(in the rows, 128 means zero)
M: rows in several groups, each row roughly a mix of its group's directions:
M (107 x 10):
[[144 107 143  73 140 131 101 108 144 111]
 [161  85 116 168 140 109 122 135 131 107]
 [106 136 114 109 155 113 154 145 149  80]
 [136  98 108 105 138 153 132 106  78 115]
 [146 148 176 109 103 129 118 127 113 166]
 [173 104 146 104 135 139 119 102 130  92]
 [155 129 144 145  89 149 104 115 126 169]
 [ 95 154 160  93 128 120 109 152 111 107]
 [149  79 116 165 127 143 142 135 107 149]
 [120 122 116  75 138 143 137 117  82 119]
 [ 76 158 118 152 132 117 133 153 121 152]
 [173  96 110 159 116 131 125 110 157 137]
 [105 166 133 119 100 143 133 129 139 178]
 [181  89 139 112 131 135 122 113 143 107]
 [145 112 137 139 144 147  95  86 164 144]
 [ 76 158 143 100 145 128 129 134 101 119]
 [104 153 150 131 105  76 120 140 145 109]
 [116 182 141 105 136 127 103 112 154 109]
 [150 153 108 126 111 121 172 167 113 143]
 [124 135 112  87 136 158 129 111  79 134]
 [ 98 121 122 142 166 100 154 141  89 126]
 [ 83 162 154  97 139 135 106 128 115 116]
 [ 73 158 131 136 140 106 134 155 114 138]
 [144 100 152  74 142 128 104 111 138 117]
 [ 84 171 118 125 118 147 133 132 129 165]
 [123 113 119  85 139 137 128 106  83  98]
 [154  73 108 158 132 148 137 120 116 128]
 [ 86 165 143  94 135 125 126 139 106 105]
 [102 166 161 101 133 109 111 137  98 113]
 [107 152 148  91 129  93 120 129 139  89]
 [109 171 123 119 109 167 126 111 134 162]
 [108 162 157  99 145 101 154 147 108 125]
 [110 142 127 101 150 112 156 150 152  84]
 [106 161 116 128 135 117 164 156 151  92]
 [ 80 170 113 139 130 148 131 135 126 157]
 [146  82 128 146 148  91 131 152 129 103]
 [179  96 136 103 125 139 124 104 134 102]
 [ 94 174 128 120 118 159 128 124 135 165]
 [100 152 131  89 110  87 131 123 136 100]
 [172  88 146 136 147 117 115 123 134  94]
 [113 164 138 114 102 151 130 124 146 177]
 [100 153 103 168 137 114 161 147 111 123]
 [120 144 159 151 125  96 129 161 170 133]
 [100 167 107 157 138 111 159 143 104 127]
 [148 107 167  80 129 130 101 112 126 139]
 [110 122 142 120 113  84 117 120 107  80]
 [158  79 104 153 136 147 140 116 149 124]
 [ 77 153 118 153 134 111 135 158 121 150]
 [177  92 119 117 123 133 127 104 124  93]
 [ 88 129  81 154 142 133 142 153 123 138]
 [150 153 157 118  94 140 107 114 117 168]
 [106 134 165 118 125  88 139 170 114 130]
 [114 126 131 151 120 155  85  85 151 136]
 [ 74 162 118 139 131 124 136 152 125 155]
 [ 75 171 134 111 128 138 128 132 104 123]
 [157  76 117 142 151 148 150 137 148 132]
 [175  95 139 102 133 139 123 107 136  97]
 [ 73 164 104 128 127 132 140 139 109 140]
 [152 120 115 150  99 153  94 100 123 159]
 [102 138  87 157 131 146 155  92 120 131]
 [153 124 135 111 105  98 138 175 119  96]
 [113 118 146  86 163 104 145 142 132  96]
 [143 150 159 124 105 145  81 133 153 144]
 [109 152 124 155 109 163 102 103 138 161]
 [ 92 160 139  94 136 117 139 150 100 105]
 [173 105 112 161 109 137 122 115 158 145]
 [111 172  98 170 118 125 145 132 110 138]
 [150  69 138 148 151 125 140 143 133 109]
 [153  70 109 156 133 142 147 130 125 135]
 [113 147 117 121 108 111 161 170  93 116]
 [110 163 115 173 119 120 152 142 103 149]
 [107 130 124 102 140 101 159 151  97  91]
 [165  98 128 122 121  98 151 171 120 121]
 [179 108 109 158 105 131 128 122 156 137]
 [ 77 139 107 130 146 130 159 115  95 123]
 [106 149 106 180 127 120 153 142 103 141]
 [171 105 152  90 130 135 123 106 133 101]
 [152  90 172  96 120 135 110 127 143 138]
 [178  90 142 121 131 116 121 114 130  94]
 [148  88  84 124 122 145 155 114 150 135]
 [173 140 130 119  96 113 138 173 133 119]
 [ 93 178 126 107 105 142 134 117 114 150]
 [153  72 105 129 141 149 156 131 129 136]
 [105 176 151  91 136 111 114 131 140 110]
 [102 178 134  82 121 112 127 128 138 125]
 [152  84  95 145 126 152 153 127 135 151]
 [108 113 126  97 170 107 144 137 132  88]
 [ 71 159 118 141 132 115 136 151 114 146]
 [105 175 150 120 122 119  97 119  95 116]
 [116  99  82 138 156 128 129 122 143  89]
 [183 105 108 148 112 124 134 120 157 119]
 [ 73 164 124 113 148 146 135 141 126 142]
 [132 117 103 166  94 108 115  96 147 106]
 [118 103  87 155 139 102 139 141 102  98]
 [147  84 169  92 133 130 113 127 141 128]
 [151 101 172  85 124 131 107 122 138 137]
 [ 85 158 142  95 144 122 137 145  99 117]
 [148  80 108 168 117 138 145 133 120 149]
 [161 113 164 110 115 113  93 154 147 115]
 [178  87 134 148 118 102 122 123 131 110]
 [113 175 143 108 115 165 120 107 133 152]
 [150  80 123 175 129 141 132 134 108 141]
 [141 113 146 140 141 150  92  98 159 161]
 [142 108 136 147 139 149  96  88 161 150]
 [128 133  89 158 121 136 173 131 111 158]
 [120 178 143 111 138 123 116 130 177 125]
 [ 78 163 142 100 136 129 125 136 102 113]]
the three rows of each list that fit no group, in list order (the others fit one group, some only roughly):
  * j_636: [149 103  87 136 122 159 152 119 145 160]
  * j_132: [132 165 101 150 105 137 112 108  96 158]
  * j_656: [165 101 108 160 121 123 132 131 167 152]
  * j_491: [113 142 169 110 135  87 115 143 117  95]
  * j_769: [ 98 149  96 154 152 108 150 133  94 125]
  * j_368: [152 130 121 157  87 158 103 114 140 155]
  * j_154: [155  80 123 130 117 153 111 126 166 114]
  * j_249: [121 153 113 172 117 124 135 139 179 128]
  * j_879: [160  99 133 115 108 151  89 101 144 141]
  * j_100: [103 179 136 120  96  94 117 131 130 135]
  * j_162: [142  78 163  98 144 123 108 119 120 137]
  * j_824: [104 155 147 132 142 164 126  94 145 163]
 | j_656, j_249, j_824
  * j_184: [ 98 179 107 131 144 110 154 129 109 118]
  * j_349: [136  95  87 174 148 128 129 136 126 110]
  * j_629: [138 115 148  79 138 151 102 108 160 126]
  * j_575: [159  84 118 160 148 161 134 125 140 134]
  * j_684: [177 109 110 149 130 135 152 134 142 166]
  * j_918: [106 170 144 132 107  92 104 120 142 103]
  * j_290: [105 153 155 109 126  96 106 123 112  87]
  * j_589: [160 109 146  99 102 151  98 108 152 135]
  * j_8: [121 117 133 105 173  97 145 149 132  94]
  * j_885: [ 82 153 142 102 152 141 139 101 105 127]
 | j_629, j_8, j_885
  * j_283: [ 83 154 166 118 145 108 112 111 122 112]
  * j_25: [148 106  81 139 123 164 146 108 141 145]
  * j_935: [ 77 148 147 117 154 147 112 108 115 150]
  * j_641: [137  89 157  81 150 121 116 124 138 112]
  * j_134: [ 99 122 135 150 138 156  95  88 137 154]
  * j_470: [132  87 101 152 101 126 148 127  93 149]
  * j_801: [ 95 134 169  90 143 120 108 145 109 116]
  * j_288: [105 160  99 118 113 142 157 111  97 156]
  * j_270: [174  97 152  97 114 133 113 129 133 152]
  * j_902: [148  89 129 163 137 150 141 150 110 160]
 | j_283, j_288, j_270
  * j_631: [112 173 160 120 148 122  98 127 126  96]
  * j_840: [146 126 164  75 121 135 115 128 158 116]
  * j_695: [106 134  73 163 148 123 139 122 121 110]
  * j_644: [101 127 133 100 173  99 149 135 111 104]
  * j_377: [115 147 169 135 119  91 103 143 107 101]
  * j_401: [107 157 120 134 107 147 132 137 147 184]
  * j_601: [157 135 145 159 127  99 131 154 173 130]
  * j_713: [164 137 111 158  84 137 136 146 139 154]
  * j_897: [ 90 128 138 116 156 139  99  85 131 107]
  * j_691: [113 156 114 154 108 110 156 174 111 129]
  * j_262: [141 148 169 111 105 104  94 150 122 106]
  * j_58: [142  71 139 153 136 118 151 154 125 140]
 | j_601, j_691, j_262
  * j_179: [102 157 117 109 129 119 168 155  92 121]
  * j_563: [ 85 164 100 117 121 158 140 128 124 152]
  * j_218: [161  84 127 131 158 169 139 130 130 133]
  * j_344: [130 123 172  92 107 142  91 112 142 127]
  * j_169: [165 112 130 149 133 147 107 105 165 158]
  * j_21: [166 130 106 131 126 114 148 180 120 108]
  * j_923: [167  95 142  94 104 136 105 136 148 115]
  * j_203: [165 124 146 117  94 151  98 112 148 152]
  * j_619: [159 101 151 134  95 152 100 119 143 154]
  * j_587: [ 76 160 104 116 131 141 144 145 126 154]
 | j_344, j_21, j_923
  * j_651: [122 115 112  87 152 128 127 126 158  81]
  * j_657: [159  89 153 125 104 150 103 117 147 149]
  * j_568: [ 89 152  92 148 130 151 139 140 125 161]
  * j_399: [112 161 133 167 115 116 159 152 110 154]
  * j_583: [158 105 158 102 101 149  98 113 147 139]
  * j_625: [104 145 111 151 117 141 117 120 145 185]
  * j_410: [141  99 142 129 156  86 134 154 108  99]
  * j_197: [102 151  75 150 147 117 144 130 118 110]
  * j_334: [126 102  87 134 148 120 138 127 103  81]
  * j_933: [161 127 150 108  94 152  96 112 149 146]
  * j_912: [150  93 136  91 132 142  88 102 134 133]
  * j_748: [134 165 163  84 133 111 121 126 154 115]
  * j_999: [116 137 169 111 146 114 110 137  82 105]
  * j_78: [ 93 142 120 149 153 106 165 151 101 123]
 | j_625, j_410, j_748
